Each row has a name. After each piece below comes the name of the row it's from, unless a question asks for something else. Each question is about the rows just above it.

Veri: [ 0.10 -0.03  0.20 -5.39  0.86 -3.78  0.47 -0.43 -0.63  0.10 -0.21  2.09
 -0.37 -3.46 -0.86  0.02  0.32  0.37 -0.18 -0.31 -2.25 -0.22  0.12  1.83
  4.35  0.09  0.20  0.10  0.07 -0.07  4.10]
sida: [ 0.10  0.07  0.38  0.02 -2.25  0.20  0.10 -3.78 -3.46  4.10 -0.07 -5.39
  2.09  0.20  1.83  4.35  0.09 -0.22 -0.21 -0.43 -0.18 -0.37 -0.31  0.86
 -0.63  0.47 -0.03  0.32 -0.86  0.10  0.12]
kot: [ 0.07 -0.02  0.14 -3.69  0.61 -2.63  0.33 -0.32 -0.45  0.07 -0.14  1.48
 -0.26 -2.38 -0.59  0.01  0.21  0.22 -0.13 -0.21 -1.55 -0.15  0.08  1.21
  3.09  0.06  0.14  0.07  0.06 -0.04  2.77]
dokof: [-0.03 -0.62  0.32  0.10  4.10  0.12 -0.31 -0.86 -0.07  0.07  0.10 -0.18
 -0.21  1.83  0.09  0.10  0.37 -0.22 -5.39 -0.43 -3.46 -2.25 -0.37  4.35
  0.86 -3.78  0.20  2.09  0.47  0.20  0.02]
bodon: [-0.06 -0.02 -0.06  0.94  0.59 -3.44 -0.15  0.25  0.15  0.06 -0.26  0.54
  0.29 -2.17  0.28  0.02  0.66  1.13  0.33 -0.24 -2.44 -0.33  0.03 -2.42
 -4.16  0.01  0.14 -0.12 -1.10  0.10 -0.25]
zegi: [-0.05 -0.01  0.01 -0.36  0.41 -3.50 -0.38 -0.13  0.25  0.09 -0.47  0.57
 -0.02 -2.56  0.20  0.09  0.60  2.29  0.17 -0.20 -1.04 -0.36  0.27 -2.48
 -3.19  0.00  0.13 -0.04 -1.28  0.10 -0.78]
Luf: [ 0.14 -0.09  0.46 -1.80 -0.16 -0.39  1.87  1.11 -0.53 -0.48 -0.07  8.98
  1.35 -3.94 -0.34  0.15  0.57  0.38  0.51  0.40  0.62 -0.22  0.06 -1.76
 -3.09  0.08  0.03 -0.08 -1.36  0.04  0.63]
nep: [ 0.07  0.48  1.39  3.02  0.36  8.98 -0.05  0.95 -0.18  0.31  1.96  1.71
  0.16 -1.98 -0.15 -0.01 -0.05 -0.03 -5.07  0.02 -0.40  0.18  1.89 -1.59
  0.16  0.76  0.49  0.10  0.24  0.30  0.80]
Ged: [ 0.09 -0.04  0.26 -5.78  0.00  2.29  1.32  0.39  0.10 -0.12  0.96  5.02
  2.08 -1.49  0.13  0.17  0.79  2.06 -0.17  0.39 -0.45 -0.34  0.17  1.03
 -1.93  0.26  0.29 -0.05  0.40  0.14  3.35]
puvef: [ 0.10 -0.05  0.30 -5.07 -0.05  1.89  1.39  0.48 -0.01 -0.18  0.80  8.98
  1.96 -1.98  0.06  0.18  0.76  1.71  0.02  0.49 -0.15 -0.40  0.16  0.95
 -1.59  0.24  0.31 -0.03  0.36  0.16  3.02]
Put [ 4.10 -0.07  0.07  0.10  0.20  0.09  4.35  1.83  0.12 -0.22 -2.25 -0.31
 -0.18  0.37  0.32  0.02 -0.86 -3.46 -0.37  2.09 -0.21  0.10 -0.63 -0.43
  0.47 -3.78  0.86 -5.39  0.20 -0.03  0.10] back in order: which row is it?
Veri
[ 0.95 -0.18  0.31] with -1 step of 0.01 on every entry:
[ 0.94 -0.19  0.30]
[ 2.09 -0.37 -0.31  0.09  1.83  0.37  0.10 -0.21 -3.46 -0.86 -0.03 -5.39
 -2.25  0.86  0.07  0.12  4.10 -0.43  0.10  0.02 -3.78 -0.22 -0.18  0.47
  0.10  0.32  4.35  0.20  0.20 -0.07 -0.63] is which row reordered?
Veri
[-5.07 -1.98 -1.59 -0.40 -0.18 -0.15 -0.05 -0.05 -0.03 -0.01  0.02  0.06
  0.10  0.16  0.16  0.18  0.24  0.30  0.31  0.36  0.48  0.49  0.76  0.80
  0.95  1.39  1.71  1.89  1.96  3.02  8.98] is which row reordered?
puvef
find: [ 0.10  0.07  0.38  0.02 -2.25  0.20  0.10 -3.78 -3.46  4.10 -0.07 -5.39
  2.09  0.20  1.83  4.35  0.09 -0.22 -0.21 -0.43 -0.18 -0.37 -0.31  0.86
 -0.63  0.47 -0.03  0.32 -0.86  0.10  0.12]
sida
Put [-0.43  0.10  0.02 -0.18 -0.03  0.47  0.10  0.20 -2.25 -0.21  0.32  0.09
  0.20 -0.22  0.86 -3.46 -0.07  0.38  0.12  1.83 -5.39  0.07 -0.86  4.10
  4.35  2.09 -3.78 -0.37 -0.31 -0.63  0.10] back in order: which row is it?
sida

nutad: [ 0.79 -0.50 -1.24 -1.36 -2.48 -2.96 -2.88  2.03 -1.18 -3.76 -4.82  1.72
 -0.20  2.80  0.71  1.29 -1.23 -1.20  3.15  2.26 -0.14  0.80  3.26  0.84
 -4.74 -3.19 -0.30  1.46  0.53  4.06 -0.22  1.78  3.22 -0.71  1.26 -1.47
 -1.89  0.75 -2.61 -0.69 -0.26  0.19  0.39  0.00  1.83  2.82  2.78 -4.12
  0.76  1.27 -2.63  3.61]
Povev: [ 0.20  0.77 -0.07 -0.32  2.41  0.47 -2.73  0.73  0.54  1.93  0.67  0.70
  1.25  0.09 -2.43  2.15 -3.45 -2.01 -0.77  2.45  2.88 -1.11  0.30 -0.58
  0.95  0.32  0.65  0.81  0.62 -1.20  2.60  1.87  2.03 -2.12  1.48 -0.31
 -0.23  0.98  1.87 -0.85 -2.53 -0.42  5.11  1.10 -1.08  0.42 -2.33 -1.98
  2.15  1.68  0.24 -1.33]
Vaz: [ 0.39 -2.48 -2.63 -1.20 -1.18 -2.88 -1.24  0.80  1.29  2.26 -3.76 -0.20
  2.80 -4.74 -2.61  1.27 -1.37  3.26  0.53 -4.12  0.76 -0.30 -0.14  3.15
 -4.82  0.00  0.71 -0.22 -3.19  1.83  0.84 -0.26 -2.96  3.22  0.75 -0.69
  3.61 -1.89  0.19  2.82  2.78  1.72 -0.50  1.46 -0.71  4.06 -1.47 -1.23
  1.26  1.78  0.79  2.03]
Gakim: [ 1.26  4.62  1.39  2.19 -0.65  5.26  5.36 -1.97 -1.29 -4.19  5.16  3.05
 -0.15  0.24  2.75  3.10  1.03 -0.23 -3.31  0.69 -2.16  1.87 -4.41 -1.49
  2.25  3.74 -5.70  3.93  1.97  0.13  2.09 -4.64 -2.81 -3.51  5.90  0.42
  3.46 -2.88 -0.36 -1.28  1.64 -4.76 -1.89 -2.40  0.13 -2.84 -1.99 -3.12
  1.03 -4.46 -2.18  0.73]
muz: [-1.62 -3.11  3.73 -2.68 -2.15  3.17 -0.91 -1.79 -2.81  1.75 -4.71  0.82
  1.46 -1.25  0.12 -3.45 -1.61  0.18  2.79  2.19 -3.88  2.63 -1.78 -2.89
 -2.26  6.35 -0.25 -0.31 -2.44  1.88  0.77  0.20  0.13 -1.56  2.21  0.82
 -1.76  1.17 -1.30  2.60 -1.18  2.53 -0.91  1.69 -0.45 -2.84  2.32 -1.87
  1.62 -6.04  0.98 -2.39]
kis: [ 1.77 -3.15 -0.42 -3.60 -0.05  3.55  1.42 -0.01 -2.74  1.16  1.73 -1.11
  4.55 -3.01 -0.80 -2.59 -0.64  0.51  0.71 -0.33 -1.03  1.65 -1.79  0.07
 -0.94  1.32  1.23 -1.20  0.63 -2.24  0.29 -3.27 -1.09 -4.22  1.62  1.26
  3.18  4.25  0.77 -0.87 -1.04 -0.91  2.34 -0.47 -4.13 -0.87 -4.71 -8.38
 -1.44  1.22  0.19  3.67]
ginu: [ 0.92  1.81  0.47 -1.74 -1.03  0.58 -0.73 -1.43  0.26  3.61 -0.79  0.81
  1.16  0.02 -0.88  1.05  0.97  1.27  0.53 -2.32 -1.36  2.55  2.07  0.08
 -0.32 -0.26 -0.64  0.98  1.71  0.56  0.18  0.61  0.56  0.68  0.98 -1.48
  1.60  0.75  1.68 -0.71  2.11 -0.50  1.15 -0.39  0.53 -0.71 -0.43 -0.13
 -1.11 -2.58  0.77  0.27]
mefe: [-0.07  1.87 -1.08  1.93  1.48  0.70 -2.73 -2.53  0.31 -1.20 -1.11  0.81
 -1.33  0.95  0.77  5.11 -1.98  2.41  0.30  1.25  0.62 -0.31  0.65  0.67
  0.47 -0.85  0.73 -0.23  2.88 -2.33  1.68  0.09 -2.43 -3.45  0.54 -2.01
  1.10  0.20  2.15  1.87  2.60  0.42 -0.77 -0.42  2.45 -2.12  0.98 -0.58
  2.15  0.24 -0.32  2.03]
Where do [ 0.20  0.77 -0.07 -0.32  2.41  0.47 -2.73  0.73  0.54  1.93  0.67  0.70
  1.25  0.09 -2.43  2.15 -3.45 -2.01 -0.77  2.45  2.88 -1.11  0.30 -0.58
  0.95  0.32  0.65  0.81  0.62 -1.20  2.60  1.87  2.03 -2.12  1.48 -0.31
 -0.23  0.98  1.87 -0.85 -2.53 -0.42  5.11  1.10 -1.08  0.42 -2.33 -1.98
  2.15  1.68  0.24 -1.33] appear?
Povev
Put [ 2.03  0.79  1.78  1.26 -1.23 -1.47  4.06 -0.71  1.46 -0.50  1.72  2.78
  2.82  0.19 -1.89  3.61 -0.69  0.75  3.22 -2.96 -0.26  0.84  1.83 -3.19
 -0.22  0.71  0.00 -4.82  3.15 -0.14 -0.30  0.76 -4.12  0.53  3.26 -1.37
  1.27 -2.61 -4.74  2.80 -0.20 -3.76  2.26  1.29  0.80 -1.24 -2.88 -1.18
 -1.20 -2.63 -2.48  0.39] back in order: which row is it?
Vaz
[-4.13 -0.87] with +1 step of 0.01 on every entry:
[-4.12 -0.86]
Shift each entry of [2.53] by +1 times 0.01:
[2.54]
Which row holds these entries in another order? [-1.11  0.09  2.45  0.73  5.11  0.77  2.15  0.70  0.24  1.68 -0.31  2.41
 -2.43 -0.77 -2.33 -2.73  1.87 -2.01  0.31 -0.85 -3.45 -0.07  0.98 -0.23
  0.30  1.48  0.95 -2.53  1.87  0.42  0.81  0.20 -1.08  0.62 -1.33 -0.32
  1.93  0.67 -1.20  2.88 -1.98  0.47  2.03 -2.12  2.15  0.65  0.54  1.25
  1.10 -0.58 -0.42  2.60]
mefe

mik: [ 2.34 -2.21  1.19 -2.00 -0.68 -2.43 -1.75  1.06  0.02  0.10 -0.30 -0.12
 -0.67 -2.43  1.68 -1.82 -3.32  2.55  0.28  1.95 -0.82 -0.46 -1.75  0.51
 -2.33 -0.83 -0.67 -2.49  1.01 -0.06 -2.23 -3.19]
fefor: [ 2.34 -2.21  1.19 -2.00 -0.68 -2.43 -1.75  1.06  0.02  0.10 -0.30 -0.12
 -0.67 -2.43  1.68 -1.82 -3.32  2.55  0.28  1.95 -0.25 -0.46 -1.75  0.51
 -2.33 -0.83 -0.67 -2.49  1.01 -0.06 -2.23 -3.19]
bosad: [ 1.19  2.34 -2.43  0.10  1.06  0.02 -0.30 -2.21 -0.12 -2.00 -0.68 -1.75
 -1.15 -0.45  1.68 -1.18 -1.66  0.62  0.27  1.84 -1.19  2.44 -2.88  1.68
  0.26  0.95  0.14  0.75 -0.63 -0.44  0.61 -2.07]
Kog: [ 4.66 -7.17 -0.81  3.13 -6.15 -4.06 -0.65 -3.91 -0.45 -1.55 -2.96 -2.64
 -3.86 -4.06  1.68  2.00 -3.31  2.10 -0.42  4.92  1.14  2.96 -1.68 -0.99
 -2.66  3.21  0.04 -4.62  1.43 -2.52 -3.36 -4.54]
Vusul: [ 6.38 -8.08 -1.50  2.67 -7.40 -6.33 -0.25 -1.49  0.65 -0.40 -2.22 -2.21
 -4.09 -6.33  1.68  0.74 -5.35  1.99 -0.96  6.65 -0.66  7.45 -1.81 -2.81
 -3.38  2.92 -0.87 -3.54 -2.34 -2.97  0.63 -4.03]
find: [ 2.34 -2.21  1.19 -2.00 -0.68 -2.43 -1.75  1.06  0.02  0.10 -0.30 -0.12
 -0.67 -2.43  1.68 -1.82 -3.32  2.55  0.28  1.95 -0.82 -0.46 -1.75  0.51
 -2.33 -0.83 -0.67 -2.49  1.01 -0.06 -2.23 -3.19]
mik
Move every entry of [-2.88] by -1 step of 0.01.
[-2.89]
[ 1.99 -0.96  6.65] with +1 step of 0.01 on every entry:
[ 2.00 -0.95  6.66]

rofug: [ 0.56  5.62 -2.16 -3.39 -2.69  2.96 -2.28 -3.73]
Zumek: [ 4.47 -2.24  0.74 -1.33 -2.18 -1.34 -1.15 -0.32]
regor: [ 4.52  1.79 -1.62  3.06  0.59 -0.07  0.08 -3.23]
kol: [ 2.96  5.63 -2.28 -3.73 -7.92 -2.69  0.56 -3.39]
sok: [ 0.56  5.62 -7.92 -3.39 -2.69  2.96 -2.28 -3.73]
vun: [ 2.06  3.15  0.48 -3.37 -4.59  2.26 -1.84 -5.22]
Vos: [-1.37  4.67 -1.83 -2.60 -2.96  3.21 -3.67 -2.49]
gepav: [ 2.36  1.20  0.98 -1.83 -0.58  2.39  0.22  1.33]
siza: [-1.37  4.67 -1.83 -2.60 -2.96  3.21 -3.67  2.73]
Shift each entry of [-2.69] by -1 times 0.01:
[-2.70]
[ 2.96 -2.28 -3.73  0.56  5.62 -7.92 -3.39 -2.69] is which row reordered?
sok

fon: [ 0.26 -1.02  0.29  0.14  1.14 -2.49  1.57  2.57 -4.37  1.84 -0.11  0.50
  0.33 -2.54 -2.64  0.61 -0.60 -2.65 -0.81  1.58  1.11  0.62  0.44  1.21
  2.72 -0.14  0.26 -0.10  1.00  2.17  1.51 -3.43  2.55 -0.15 -0.60  0.00
  0.33 -0.19 -2.21  0.58 -0.37]
Livom: [-0.25 -2.13  1.13 -0.30 -5.34  2.84  1.27  2.21 -2.17 -1.34 -0.10  0.15
  0.25  2.99  1.93 -0.25 -2.88  0.74 -0.05 -0.54 -0.09 -1.53  0.10 -0.77
 -0.56 -0.01 -0.39  3.07 -1.57  0.95  0.96  1.41 -3.89  1.27 -0.17  0.54
  0.14  2.30  0.82  0.53 -1.23]
Zesep: [-0.67  0.15 -0.33 -0.73  2.41 -8.54  1.05  0.05  0.56 -1.99 -0.35  0.60
  0.37 -1.30  0.73  1.34  2.27  2.47  0.05 -0.63  0.19  1.97  0.23  0.20
  0.36 -0.51  0.16 -4.13  0.80  1.28  0.19 -1.55  3.43 -0.20  0.98 -0.74
  0.90 -1.68  2.83 -1.13  1.06]
Balo: [ 2.20  1.93  0.51 -0.21 -2.14  0.72  0.15  0.98  4.52 -0.31 -0.13  0.60
 -2.80  1.05  1.67 -0.94 -1.80  1.79  0.22  1.67  0.75 -1.98  0.59  0.60
  1.74 -0.65  0.23 -0.40  1.93  2.39 -1.56  1.18 -0.43 -0.04 -0.44  1.25
  0.29 -1.62 -0.81 -0.35  1.21]
dof: [ 1.89 -2.80  2.03  0.44  1.66 -1.17 -0.31 -3.18  0.16 -0.47 -0.39 -0.68
 -1.71 -0.79  0.92  0.34 -2.76 -2.92 -0.35 -2.86  0.66  0.80 -0.09  0.81
 -0.79  4.11 -0.33  1.53 -1.28  2.17 -0.49 -3.62  4.04  0.29 -1.31 -0.20
 -0.21 -2.01  2.67  2.62  0.49]
mobu: [-0.20 -0.72 -0.02  0.01  1.16  4.68 -0.23 -0.48 -3.65  0.89  0.10  0.02
  1.28  0.03 -0.98 -1.29  0.58  0.29 -0.65 -0.43  0.25  0.59 -0.61  0.30
 -1.99  1.05 -0.43  0.41  1.28  3.91  1.45 -1.78 -0.15  0.59  1.33 -0.39
 -0.58  0.86 -2.51 -0.29  1.76]
lepiv: [-0.25 -2.13  1.13 -0.30 -5.34  2.84  1.27  2.21 -2.17 -1.34 -0.10  0.15
  0.25  2.99  1.93 -0.25 -2.88  0.74 -0.05 -0.54 -0.09 -1.53  0.10 -0.77
  1.90 -0.01 -0.39  3.07 -0.55  0.95  0.96  1.41 -3.89  1.27 -0.17  0.54
  0.14  2.30  1.57  0.53 -1.23]
Mek: [ 1.80 -0.17 -0.76  1.14  1.25  0.96 -1.75 -0.26  2.31  0.14 -0.78  1.70
 -0.96 -2.11  1.39  1.01 -2.60  3.11  0.76 -0.93 -0.01 -1.08  0.69 -1.28
 -2.44 -0.42  0.52 -6.86 -0.84 -1.05 -0.30 -2.53  3.57  0.03 -0.62 -0.73
  0.04 -0.72 -0.45  0.73  2.06]
ret: [-0.72 -0.02 -0.02 -1.99 -0.35  0.60 -0.49 -0.12  0.01  1.89  0.78 -0.08
  4.62  0.28 -1.59  0.39  1.15 -0.58  0.91  2.36  0.02  1.87  0.89 -0.05
  1.29  1.90 -0.21 -1.76  2.38  0.43  1.66  1.45  2.55  0.75  0.57  0.98
  0.81 -2.93 -1.84  0.65 -0.21]
find: [ 1.05  0.05  0.56 -1.99 -0.35  0.60]
Zesep
Which row holds [-0.72 -0.02 -0.02 -1.99 -0.35  0.60 -0.49 -0.12  0.01  1.89  0.78 -0.08
  4.62  0.28 -1.59  0.39  1.15 -0.58  0.91  2.36  0.02  1.87  0.89 -0.05
  1.29  1.90 -0.21 -1.76  2.38  0.43  1.66  1.45  2.55  0.75  0.57  0.98
  0.81 -2.93 -1.84  0.65 -0.21]?
ret
Which row holds these entries in another order? [-2.51 -0.29  1.76 -0.20 -0.72 -0.02  0.01  1.16  4.68 -0.23 -0.48 -3.65
  0.89  0.10  0.02  1.28  0.03 -0.98 -1.29  0.58  0.29 -0.65 -0.43  0.25
  0.59 -0.61  0.30 -1.99  1.05 -0.43  0.41  1.28  3.91  1.45 -1.78 -0.15
  0.59  1.33 -0.39 -0.58  0.86]
mobu
find: [ 2.20  1.93  0.51 -0.21 -2.14  0.72  0.15  0.98  4.52 -0.31 -0.13  0.60
 -2.80  1.05  1.67 -0.94 -1.80  1.79  0.22  1.67  0.75 -1.98  0.59  0.60
  1.74 -0.65  0.23 -0.40  1.93  2.39 -1.56  1.18 -0.43 -0.04 -0.44  1.25
  0.29 -1.62 -0.81 -0.35  1.21]
Balo
Shift each entry of [ 1.18 -0.43 -0.04 -0.44] by +1 times 0.01:
[ 1.19 -0.42 -0.03 -0.43]
find: [-0.72 -0.02  0.01]
mobu

Daref: [ 2.13  5.42  0.21  4.15 -0.75  0.82  1.65  2.67]
sutu: [ 5.42  4.15  0.21  2.67 -0.75  1.65  0.82  2.13]
neku: [-0.75  1.65  2.67  2.13  0.21  4.15  0.82  5.43]
[-0.75  1.65  2.67] with +1 step of 0.01 on every entry:
[-0.74  1.66  2.68]
[ 5.43  0.82  4.15  0.21  2.13  2.67  1.65 -0.75] is which row reordered?
neku
Where do [0.82 5.43] appear?
neku
find: [2.67 2.13 0.21]
neku
Move every entry of [0.21] by -1 step of 0.01.
[0.20]
Which row holds these entries in another order? [ 0.82  5.43 -0.75  1.65  2.67  2.13  0.21  4.15]
neku
[-0.75  1.65  2.67  2.13  0.21  4.15  0.82  5.43] is in which row?
neku

Daba: [-4.25 -0.61 -8.39 -1.49  0.10  2.57 -0.18 -3.20 -0.73 -0.66  3.52 -0.31
 -5.12  4.42 -1.85]
pasi: [-4.25 -1.05 -2.19 -2.44  0.10  1.42 -0.60  4.01 -1.65  0.53  1.08 -0.31
 -1.56  0.52 -2.23]
Zekug: [-4.25  0.52  1.42 -1.65 -1.05 -0.60 -1.56  4.01 -2.43 -2.19 -2.23  0.10
  1.08  0.53 -0.31]
ser: [-1.82  1.56 -2.19 -1.01 -2.67  1.80 -0.33 -2.27 -1.65 -0.66  2.06 -1.61
 -2.15  0.52 -1.48]
gusos: [-4.25  0.26 -4.67 -1.01  0.79  4.10  1.35 -2.65 -0.73  1.73  2.06  1.64
 -2.74  1.17 -3.73]
Bapid: [-6.68 -0.61 -2.19 -2.44  0.79  1.80 -0.01  0.17 -3.48  1.13  2.06 -0.31
 -2.15  0.52 -1.85]
zulug: [-4.25  0.69 -4.67 -1.97 -0.59  2.95  0.54  2.25  2.01 -1.86  1.57 -2.92
 -3.93  1.82 -1.10]
Which row holds these entries in another order? [-0.31 -1.56  0.52 -2.23 -4.25 -1.05 -2.19 -2.44  0.10  1.42 -0.60  4.01
 -1.65  0.53  1.08]
pasi
Put [-1.10  1.82 -3.93 -2.92  1.57 -1.86  2.01  2.25  0.54  2.95 -0.59 -1.97
 -4.67  0.69 -4.25] back in order: which row is it?
zulug
find: [-1.65 -1.05]
Zekug
[-2.19 -2.44  0.79] with +1 step of 0.01 on every entry:
[-2.18 -2.43  0.80]
Shift each entry of [ 1.42 -0.60  4.01] by -1 times 0.01:
[ 1.41 -0.61  4.00]

